In the rows, 128 means zero.
A single turn carries every row of the set below to another of its rows. Some are shown first; where does it send the rows asked next?
K: [137 120 149 123 134 117 130 140 126 127 132 147 127 110  92 127  70 129
 118 132 163 156 101 138 160 166 138 158 140 165]
N: [114 105 133 106 138 126 115 148 156 160 178 119 130 144 124 117 161  96
 136 121 121 115 129 120  99 121 168  75 112 119]
R: [162 105 109 120  73 145 118 110 118 161 123 150 156 142 151 137 149 160
 131 165 144 144 141 147 130 130 119 143 137 127]
A: [119 124 159 118  90 130 126 122 133 118 141 144 137 117 137 117 144 164
 111 118  88 100 140  99  93 133 158 118 116  67]
M: [122 133 160 146 110 125 105 122 132 114 167 132 131 132 164 128 160 147
 146 123 119 121 149 127  81 118 158  84  96 123]
U: [104 116 121 152 114 130 127 139 138 129 159 128 151 144 174 154 153 122
 137 142 123 115 132 117  91 115 120  80 126 167]
L: [107 116 140 118 132 110 140 155 147 103 135 128 127 106  94 129  62 120
 114 118 132 132  92 119 152 154 140 155 140 161]
Y: [123 135 154 104 135 110 151 160 132 109 129 115 118 116 105 132  79  98
 120 106 140 136  83 132 152 138 124 152 124 155]
H: [118 121 141 104  79 116 147 144 124 141 140 145 169 126 124 147 136 147
  93 136  89  87 106  96 103 143 108 125 133  94]
Z: [106 132 126 140 128 116 154 131 162 115 151 138 136 176 145 135 141 138
 162 110 109  97 128 111 115 108 138  67 125 144]
E: [153 122 142 126  77 135  94  99 113 134 123 143 134 124 150 115 156 179
 146 129 116 134 166 141 109 132 160 136 116 111]
S: [111 107 147 124 152 133 141 149 146 114 142 130 121 115 109 122  74 115
 131 134 158 154  96 137 156 141 145 124 138 178]
D: [139 143 128 111  85  93 153 122 139 132 125 161 151 161 101 135 126 168
 126 106  92  83 122  99 129 147 126 136 134  88]
W: [160 117 121 117 111 113  81 117 111 191 141 140 132 139 112 122 165 124
 146 123 137 139 160 142 114 157 163 127 125 144]
J: [171 131 120 133 104 127 133  97 128 155 123 167 139 179 132 127 148 170
 166 134 152 138 149 146 144 131 135 114 133 132]
X: [118 125 147 126 154 132 148 144 121 122 109 123 107 116 121 126  86 102
 131 111 149 152 105 129 155 139 133 139 145 181]
V: [125 104 102  98  96 110 110 135 149 161 136 129 134 127 100 118 140 121
 110 108  89  99 145  97 112 150 168 150 137  86]
P: [141 129 138 124 138 125 150 141 132 121 119 138 109 120 111 129  76 105
 109 120 167 157 104 127 160 148 130 171 140 138]

Z moves to D
X moves to Y
R moves to U
Now find these:
M moves to A
V moves to W
L moves to K

A single turn carries every row of the set below to another of its rows. Some are shown first; where does it send the rows asked next?
tuga: [122 146 117 163 119 145 139 143 179 138 113 109 132 150 129 110 105 150
 116 113 146 126]
popu: [154 114 117 109 139 120 116 146 127 154 147 151 126 139 124 102 136 137
 130 113 180 101]
fafa: [122 118 145 119  95 162 146 152 154 126 135 154 100 172 129 122 171 100
 120 120 148 139]
meki: [136 129 143 131  99 143  87 131 112 130 103 155 134 121  77 122 150 136
 123 120  99 139]
Mimuv: [119  78 121 117 154 147 164 132 147 155 122 109 107 136 123 136 137  95
 134 100  77 115]
Pokom: [170 153 147 129 114 137 122 127 132 138 151 100 135 140 172 118 132 106
 114 134 119 178]
Lan: [105 122 155 126 157 109 133 114 145  77 118 140 168 122 126 107 130 139
 114 127 121 162]
vot: [ 84 141 104 139 107 126 115 105 158 130  95 126 129 135 102 115 111 153
 134 141 119 109]
ser: [138 108 145  97 118 120 134 104 113 119 129 115 103 148 179 147 146 101
 160 124 126 167]
solur: [113 167 136 140 108 128 123 134 124 111 180 121 147 113 129 119 129 141
 105 147 100 152]
Fuv: [142 104 125 108 169 132 134 192 132 146 135 167 126 123 142 125 139 121
 146 113 144 122]
gopi: [127 127 116 113 116 149 141 148 123 118 153 135 145 105 179 114 108 169
 102 157 134 122]
Puno: [ 98 108 124 104 140 131 127 129 113  94 125 141 160 114 154 122 100 161
 140 155 151 140]
Nos: [170 128 140 118 137 142 163 134 151 123 120 119 135 115 188 122 149 104
  97 118 108 164]
kol: [133 106 123 109 145 125 132  99  86 131  96 127 156 118 159 126  99 120
 125 162 152 131]
fike: [136 134 102  86 130 129 124 139 123 182 114 176 150 121 120  93 122  95
 122 143 110 135]
fefo: [127 126 111  88 116 100 114 131 133 154 134 164 159 151 107  91 131 119
 156 131 150 131]
difo: [103 100 132 113 142 130 147  83  81 121 115 139  86 114 158 130 138 125
 117 124 122 129]
pufa: [123 109 148 110 125 146 141 147  91 137 101 129 133 124  77 121 158 108
 136 110  84 129]
gesi: [137 142 133 114 110 136 125 122 158  87 174 117 130 106 145 138 150 149
  96 134 127 125]
golu: [125 120 111 160 114 141 112 118 200 133 138 137 130 160 126 120 134 123
 130 110 135 148]
div: [109  96 111 129 139 129 120 110 138 148 108 124 130 113  90 131 133 118
 140 118  54 116]
lud: [124 105 145 105 120 165 174 151 111 145 123 125 103 148 111 119 169  87
 117 111 118 117]
Dok: [131 122 131 130 115 141 157 171 176 138 131  98 115 157 144 161 109 126
 147 111 121 126]
noba: [ 96 111 121 117 137 125 129 115 140 149  58 126 121 135 121 128 107 117
 145 143  77 123]
mef: [139 132 146 144  94 154  96 140 152 126 110 173 121 155 116 111 154 126
 111 122 137 158]
vuzir: [127 121 103  83 133 138 128 172 123 161 145 177 121 101 128 143 136 106
 136 141 106 113]
zefi: [140 118 118  98 104 108 150 119  97 138 132 119 154 127 171 154 121 107
 145 176 124 123]
Vesi: [124 110 133  84 107 103 165 102 128 104 126 133 133 120 153 165 154  97
 146 130  94 149]
tefe: [136 105 126 108 124 145 146 137 141 165  97 103  91 136 142 164 105 108
 128 129  85 104]
soro: [144 125 127 116 117 125 166 163 124 136 134 129 165 127 196 121 118 127
 128 163 110 146]
Gelip: [ 75 130 140 142 157 124 150 123  99 104 128 150 136 107 132 102 127 142
 111 131  98 154]
bevak: [132 115 132 111 134 117 144  63 103 122 108 136 130 104 129 126 127 116
  78 130 117 122]
pif: [122 124 105 161 122 132  89  99 168 144 110 141 142 125  97 111 128 134
 122 121  92 135]
vup: [128  94 116 132 127 155 155 130 183 145 152 115  99 161 140 139 139 102
 126  99 129 122]

solur moves to Pokom
bevak moves to Lan
Now find these:
zefi moves to kol
Mimuv moves to div
mef moves to fafa
fike moves to fefo
Dok moves to tefe

A single turn carries every row of the set below to another of its rows. Some are shown first; where does it send the rows asked next?
luzek: [118 189 154 148 170 146 154 140  91 105 114 132 134 146 116 120]
gosi: [152 115 157 146 102 149 114 106 143 147 107 143 126 118 153 137]
foros: [159 103 148 150 105 140 119 111 145 145 116 132 126 122 149 141]
Kes: [139 149  94 106 155 108 132 106 119 131 156 113 125 103  88 116]
sonim: [142 167 149 151 196 131 167 121 107 114 115 107 146 144 125 101]
romen: [ 98 195 139 122 184 117 115 138 115 106 143 118 120 134 122 130]
Samat: [153 102 143 144 115 124 134 108 160 157 121 125 129 126 160 109]
ligu: [141 164 142 155 191 128 166 132 103 109 123 105 142 150 116 111]
gel: [151  98 134 149 109 121 134 121 155 152 130 123 123 131 152 122]
guv: [120 173 134 125 208 103 127 120 129 114 143  95 131 133 130 113]
Dobem: [155 106 148 151 102 142 117 115 141 144 116 136 123 123 147 144]
mus: [134 126 158 136 104 142 124 104 154 159 106 148 127 119 167 107]
vifib: [142 104 133 151  98 125 130 133 148 147 134 131 117 134 145 132]
Tud: [140 159 111  96 167 117 133  79 128 142 136 118 137  92 107  92]
lado: [151 115 155 147 100 148 114 111 141 145 110 144 123 120 151 141]
rofo: [146 114 152 139 114 133 131 100 159 160 111 135 130 121 167 103]
Zasu: [117 183 121  90 147 134 121  88 117 137 127 144 129  89 106 100]
Gopus: [116 174 105 100 135 127 121 115 108 126 148 139 118 100  87 125]
ves: [117 181 142 119 210 108 125 110 131 119 134 100 135 128 137 105]
mefo: [119 193 161 144 176 150 154 129  95 110 105 134 139 141 124 109]
nedom: [136 177 157 146 194 139 164 115 106 116 106 116 148 140 130  96]
Dogak: [109 192 150 115 205 117 120 109 128 119 127 112 133 124 140 103]
nefip: [155 112 156 146 106 147 116 102 145 149 107 140 128 118 155 134]
Tefel: [159 107 154 147 109 143 118 102 147 149 109 136 128 119 154 133]
Tev: [161 104 151 149 109 141 119 105 147 148 113 132 128 121 152 136]
til: [ 99 201 152 114 194 123 115 116 122 115 127 121 129 124 137 110]
tok: [144 149 100 102 164 110 136  91 126 136 147 110 132  98  97 102]
dukub: [ 94 202 148 117 186 123 112 128 116 110 133 124 122 129 130 121]
tol: [131 117 139 147  89 133 123 136 143 145 129 144 113 133 145 137]
Tinan: [124 179 146 153 173 139 158 146  92 103 122 123 133 151 110 125]
tig: [126 188 163 143 185 147 158 118 101 115 102 127 144 139 130 100]
nelo: [130 173 119  90 159 127 126  77 124 142 127 132 135  88 111  91]
did: [152 111 151 149 100 145 114 114 140 143 114 141 122 122 148 144]
Dur: [112 184 116  93 137 134 118 103 110 131 135 146 122  94  97 114]
nef: [106 183 132 126 189 109 119 140 118 105 149 107 120 137 119 132]
Razul: [134 169 141 156 181 131 163 143  97 105 127 112 137 151 111 121]
Zub: [124 129 149 142  87 142 119 129 143 148 120 154 114 128 152 130]
rotu: [116 174 130 127 199 103 125 132 124 109 150  97 125 136 122 124]
Ruti: [127 159  96 105 142 116 126 116 111 126 156 124 119 104  84 126]
Nus: [126 132 156 137  94 146 120 116 147 154 110 156 120 122 160 118]

gel moves to Zub
ligu moves to luzek
dukub moves to ves
Now find these:
foros moves to lado
Gopus moves to nelo

A single turn carries every row of the set below to another of its rows. Some are shown first; where does it send the rows asked next?
Liv: [141  95 139 102 139 139 102  66 126 155 150 119]
zavab: [150 154 105 118 141 141  85  71 125 144 149 139]
lun: [120 134 103 115 121 154 102 109 161 113 191 110]
vek: [125 137 115 100 140 152 110 159  89 123 153 153]
sasug: [ 96 137  93 139 126 138 143  95 164 128 147 117]
vulis: [114 101 111  80 116 148 111 122 104 156 182 161]
volen: [137  91 141 111 132 139  86 143 114 136 151 147]
butel: [119 117  90  74 119 126 129 118 129 181 179 139]
Fasu: [124 159 122 101 103  81 126 124 123 148 142 129]
sido: [119 134 117 121 118 157 104  92 118 171 113 164]
Kolur: [113 117  96 130 117 143 104 128 122 178 101 139]
Bava: [136  98  82  90 131 165 110  87 119 108 164 107]
Musiv: [117 114 130  95 115 133 143  99 159 112 154  84]
vako: [119  91 130  86 134 130 128 136  79 119 140 112]
lidig: [ 99 165 104 113  96 126 147  94 151 134 135 130]
Puz: [125 125  87  97 100 129 125 135 116  90 112 114]
Dima: [105 116 100 107 128 137 124 113 111 125 193  80]
lureg: [123 113  95 102 131 114 140 151 121  94 136 140]
Zuru: [118 124 127 128 114 115 116  98 108 142  92 102]
fise: [149 132 105 104 121 153 112 123 138 128 101  79]
pip: [123 171 107  78 103 134 127 144 142 153 162 129]
bula: [103 132 150  82 113 129 150 123 125 174 148 128]
kivul: [129 151 136 116 158 161 134  82 123 162 148 135]
dobik: [159 104  81  93 159 149 115  84 120 128 140 126]
Vir: [126 145  84 129 119 145  84 126  97 130 113 102]

sasug moves to butel
kivul moves to Dima
Puz moves to sido
Now find these:
Zuru moves to Liv
zavab moves to lun

A single turn carries every row of the set below to another of its rows. Some are shown first; where does it send the rows asked next?
Fuzin: [110 145 133 133 137 153  84 140 158 117 124  91 130 111 139 135 144 145
 149 107  86 152 133]
letu: [154  94 126 119 103 131 119 162  80 109 130 120 127 124 132 144 153 151
 130 117 181 123 144]
redir: [141 101 110 114 110 130 104 172  76  99 145 126 120 119 141 145 137 156
 140 121 174 132 144]
Voru: [126 139 122 107 139 115 140 146 128 197 141 129  97 152 113 117 139 133
 162 131 156 125 136]
Telil: [152 123 122 136 106 136 167  97 157 137 118 132 111 160 111 114 140 156
 144 106 168 135 135]
gabo: [135 130 112 129 121 132 124 124  79 113 142  95 133 170 141 116 127 107
 108  85 125 136 123]
Roli: [124 168 162  89 105 112 136 156 111 116 155 131 171 150 135 138 128 137
 130 114 121 146 184]
moba: [123 102 128 107 153 160 157  96 131 148 123 102 155 135 126 109 177 154
 144 104 118 156 154]
vetu: [140 150  82 118 111 126 149 154 133 124 145 112 179 143 153 133 137 144
 141 165 158 117 165]
pasu: [138 103 157 121 137 142 140  94 132 129 117  80 150 121  97 132 173 140
 151 132 126 160 141]
Zorum: [122 155 133  89 110 100 143 120 117 172 138 137 102 123 104 133 146 138
 158 135 165 126 120]
deni: [103 123 138  85 114 162 115 141 120  91 143 111 166 127 109 131 109 101
 156 160 115 116 154]
mumul: [145 122 156 111 114 133 138 108 129 128 119  66 150 116 102 129 172 151
 145 125 125 153 134]
lada: [111 123 111 102 128 137 114 129 101 151 119 127 112 122 126  82 112 130
 202 128 128 166 154]
Kif: [142 109  92  82 113 122 108  99 133 121 132 110 142 158 102 138 115 154
 136 166 127 123 152]
nunev: [126 146 136 128 118 114 158 170  98 105 137 136 147 133 157 118 122  99
 147 103 173 137 181]
digi: [150 180 151 120 167 121 107 146  91 136 151 117 131 124 138 155 130 135
 128 131 125  98 158]
remib: [ 87 121 121  92 111 173 131 144 116 125 141 117 161 144 157 140 117 120
 159 152 108 128 193]
mes: [116 146 105 132 131 162 129 118  78 112 112 125 104 146 150 117 137 184
 140 132 128 121 112]
Nube: [100 149 122 124 137 147  78 106 121 128 142  89 153 117 158 133 140 140
 125  99 105 149 131]
Dip: [ 98 158  94 148 133 122 122 108 100 100 126 164 100 148 150 145 137 117
 115 128 133 126 158]
mege: [129 112 131 110 143 159 155 114 133 158 119  87 153 146 141 103 171 149
 136  97 113 141 144]
kegi: [118 140 148 135 114 135 122 154 145 171 136 129 132 102 157 102 110  93
 133 128 153 147 138]
zige: [104 122 118 120 179 122 117 122 104 119 136 154 156  91 133 145 124 136
 145 126 149 132 197]
Zim: [160 124 115 140 106 125 151  96 139 140 134 115 121 162 102 113 137 159
 139 112 180 145 147]
Veg: [142 136 146 123  91 142 141 159 128  96 126 104 100 137 139 153 134 161
 174  85 111 151 143]
zel: [118 154 132 108 100 125 121 158 138 148 150 138 136  77 138  95 119 126
 141 121 153 161 147]
Dat: [108 114 141 138 178 125 124 134 134 111 106 156 138  92 121 153 125 109
 149 144 131 119 176]
febet: [118 111  74 118 111 154 111 114 137 118 144 122 134 140 136 147  95 141
 166  86 109 159 157]
Bena: [131 146 150 128 116 116 159 179 116  90 126 140 139 124 140 120 120  92
 157 107 165 130 166]
giz: [128 154 108 132 152 160 161 119 140 111 133 126 107 179 135 107 129 149
 168 141 169 105 157]
Leg: [138 142 138 142 159 141  98 145 132  90 163 140 100 136 120 151 102 151
 183 109 153 121 157]
ful: [132 168 116 130 121 133 149  96 118  90 135 114 112 155 118 128 137 150
 159 164 181 118 153]
gom: [131  99 114  85 120 151 132  99 158 141 118 127 130 167 143 152 109 158
 158 145 119 106 150]
nuz: [110 136 148 139 172 128 121 110 135 117 107 156 134  93 109 152 129 118
 152 158 123 116 166]
tofig: [ 95 108 138 112 138 127 112 100 127 116 147 135 123 138  89 146 114 101
 170 112 117 175 173]
Fon: [107 124 137 112 113 133 116  99  94 147 103 124 112 117 135 105 111 102
 192 140 135 151 128]
Sote: [140 136 128 150 140 158 108 139  90 109 119  98  98 147 126 127 122 179
 162 146 135 124 113]
maris: [ 82 109 132 108 139 138 126  94 126 129 140 150 123 144 116 144 119 104
 165  99 113 170 176]
lezab: [127 152 179 108 126 127 140 165 134 123 132 132 162 169 134 132 119 100
 126 118 109 123 159]
Mig: [106 181 149 142 116 128 160 103 142 117 106 131 130 133 133 136 154 157
 141 121  98 150 173]
Vefa: [136 187 137 110 157 128 133 158 114 127 125 146 116 118 144 147 148 145
 130 125  99  99 159]
Lanuf: [127  91 119 129 122 151 128 177 106 111 108 146 104 136 160 141 140 122
 131 119 149 107 122]
Durar: [145 142 121 114 118 145 155 150 162 110 132 123 173 134 146 139 124 127
 160 153 156  88 123]
vum: [138 160 158 141 172 136 117 106 126 125 159  98 162 156 104 103 113 137
 142 102 133 130 152]
rogi: [142  85 122 123 118 151 141 177 108 117 105 143 112 140 148 130 157 137
 128 106 158 109 137]
Fegup: [106 136 116 123 189 133 115 111 111 137 144 154 154 105 128 132 124 149
 151 132 136 129 198]
gul: [123 110  98 135  99 141 104 100 138 105 123 109 130 135 118 162  94 103
 151 111 109 149 127]

gabo moves to Dip
Voru moves to kegi
Now find these:
mes moves to Vefa
Zim moves to nunev
rogi moves to Dat
giz moves to lezab
deni moves to Kif
mumul moves to redir

A single turn carries every row of the set below to another of its rows. Some are shown first; where does it send the rows asked next?
Gudo: [165 148  82 115 121  82 124 119 161 168 109 120 168 161 162 131 127  96
 136]
Tapen: [112 159  80 174 153  95 162 106 164 177 134 142 122 175 152 109  95 143
 174]
tafi: [110 174  77 152 139  79 148 105 178 161 121 128 147 164 153 103 113 108
 168]
ver: [163 153  78 135 152 140 157 117 124 166 127  84 159 172 124 138 143 126
 138]
Nid: [144 166 111 157 151 134 165 108 141 187 116 121 130 163 149 128 101 151
 188]
dipin: [128 133 125 158 167 113 145  89 202 203 151 172 106 138 135 154 166  86
 136]
misav: [151  92  97 143 154 120 154  98 177 196 142 169 113 131 137 149 195  99
 125]
Keke: [141 142  91 158 158 121 181  96 150 187 117 134 120 169 162 132 103 177
 166]
Zalan: [142 103 112 153 153 114 154  93 188 204 136 188 101 125 150 143 175 107
 149]
suga: [150  91 103 153 156 122 158  96 178 204 144 178 101 134 141 148 183 110
 135]
ral: [153 140  59 122 148 116 161 103 146 154 116  91 164 165 142 135 155 130
 116]
mir: [147 111 104 154 171 113 133  97 194 210 155 177 123 130 163 125 172  83
 133]
zitu: [146 126 106 135 166 129 156 110 109 164 150 116 138 157 122 151 135 166
 164]
gora: [139 183 110 138 137 118 150 105 157 173 104 113 154 149 153 120 116 121
 190]
Bor: [160 147  92 156 160 151 169 115 122 185 132 104 134 178 130 138 116 153
 157]
vubav: [146 134  95 117 157 120 144 111 116 149 143 100 162 149 119 149 156 137
 150]
bufo: [123 161  54 142 143  88 146 113 164 149 128 105 161 170 135 112 139  99
 133]
Vopig: [152 104  98 152 175 118 134  98 187 209 160 171 123 135 156 129 177  86
 123]
fuvif: [131 143 125 141 157 118 153 102 125 170 140 134 132 145 138 141 118 166
 194]
sala: [150 108 100 150 171 113 131  99 192 207 156 172 127 132 159 125 177  81
 128]
Gira: [156 125  66 147 164 133 179 104 133 175 129 106 134 180 143 142 132 167
 125]
Ponof: [156 153 104 134 122  80 131 112 170 184 105 145 146 160 179 125  96 118
 170]
kot: [146 105 101 137 147 110 146  95 189 191 134 170 122 123 143 143 197  87
 131]
dadud: [148 108 105 157 173 115 136  98 191 214 157 178 119 133 161 127 168  90
 134]
Noguv: [137 138  46 158 158 109 159 117 143 159 148 106 145 188 122 122 135 126
 118]
Nimiz: [134 169  79 118 132  95 151  96 173 153  96 107 168 146 165 122 142 117
 151]
misa: [151 103 101 157 177 119 136 100 188 213 160 176 118 135 159 130 172  92
 128]
sepiv: [129 137  63 178 165 113 170 113 143 178 151 128 121 189 133 122 110 153
 142]
Kom: [125 161 127 123 144 100 140  99 141 157 125 128 152 132 144 133 129 140
 200]
mezas: [132 156 109 108 144 102 136 105 135 143 128 107 170 136 132 137 153 124
 171]
fumor: [131 126 123 162 173 121 149  91 193 205 156 172 101 142 130 159 165  94
 129]
damol: [127 169 101 140 139  98 165  91 174 174  97 132 140 149 178 119 111 147
 181]
mok: [166 131 102 155 138  99 147 115 150 199 122 151 123 177 170 135  84 148
 166]
Piduk: [134 128 115 151 168 118 143  94 196 195 154 159 115 141 124 158 180  81
 117]
vus: [184 121  69 127 136 104 136 124 138 173 127 111 158 180 145 143 132 117
 111]
sotu: [128 134 122 151 166 111 141  91 202 195 149 165 114 136 132 154 175  76
 127]
vok: [139 110 111 143 146 105 148  91 194 198 130 181 114 119 151 139 185  93
 147]
bef: [150 177  91 124 138 121 148 110 149 159 107  89 171 154 140 125 142 106
 157]
suni: [184 112  80 150 147 114 151 124 131 193 137 132 131 189 150 147 105 149
 128]
Siguv: [135 122 115 159 173 122 149  94 189 201 157 162 107 144 124 160 174  90
 117]

misa moves to Vopig
dipin moves to fumor
Now find these:
Keke moves to Gira
sepiv moves to Noguv
vubav moves to mezas
Bor moves to ver
misav moves to kot
Ponof moves to mok

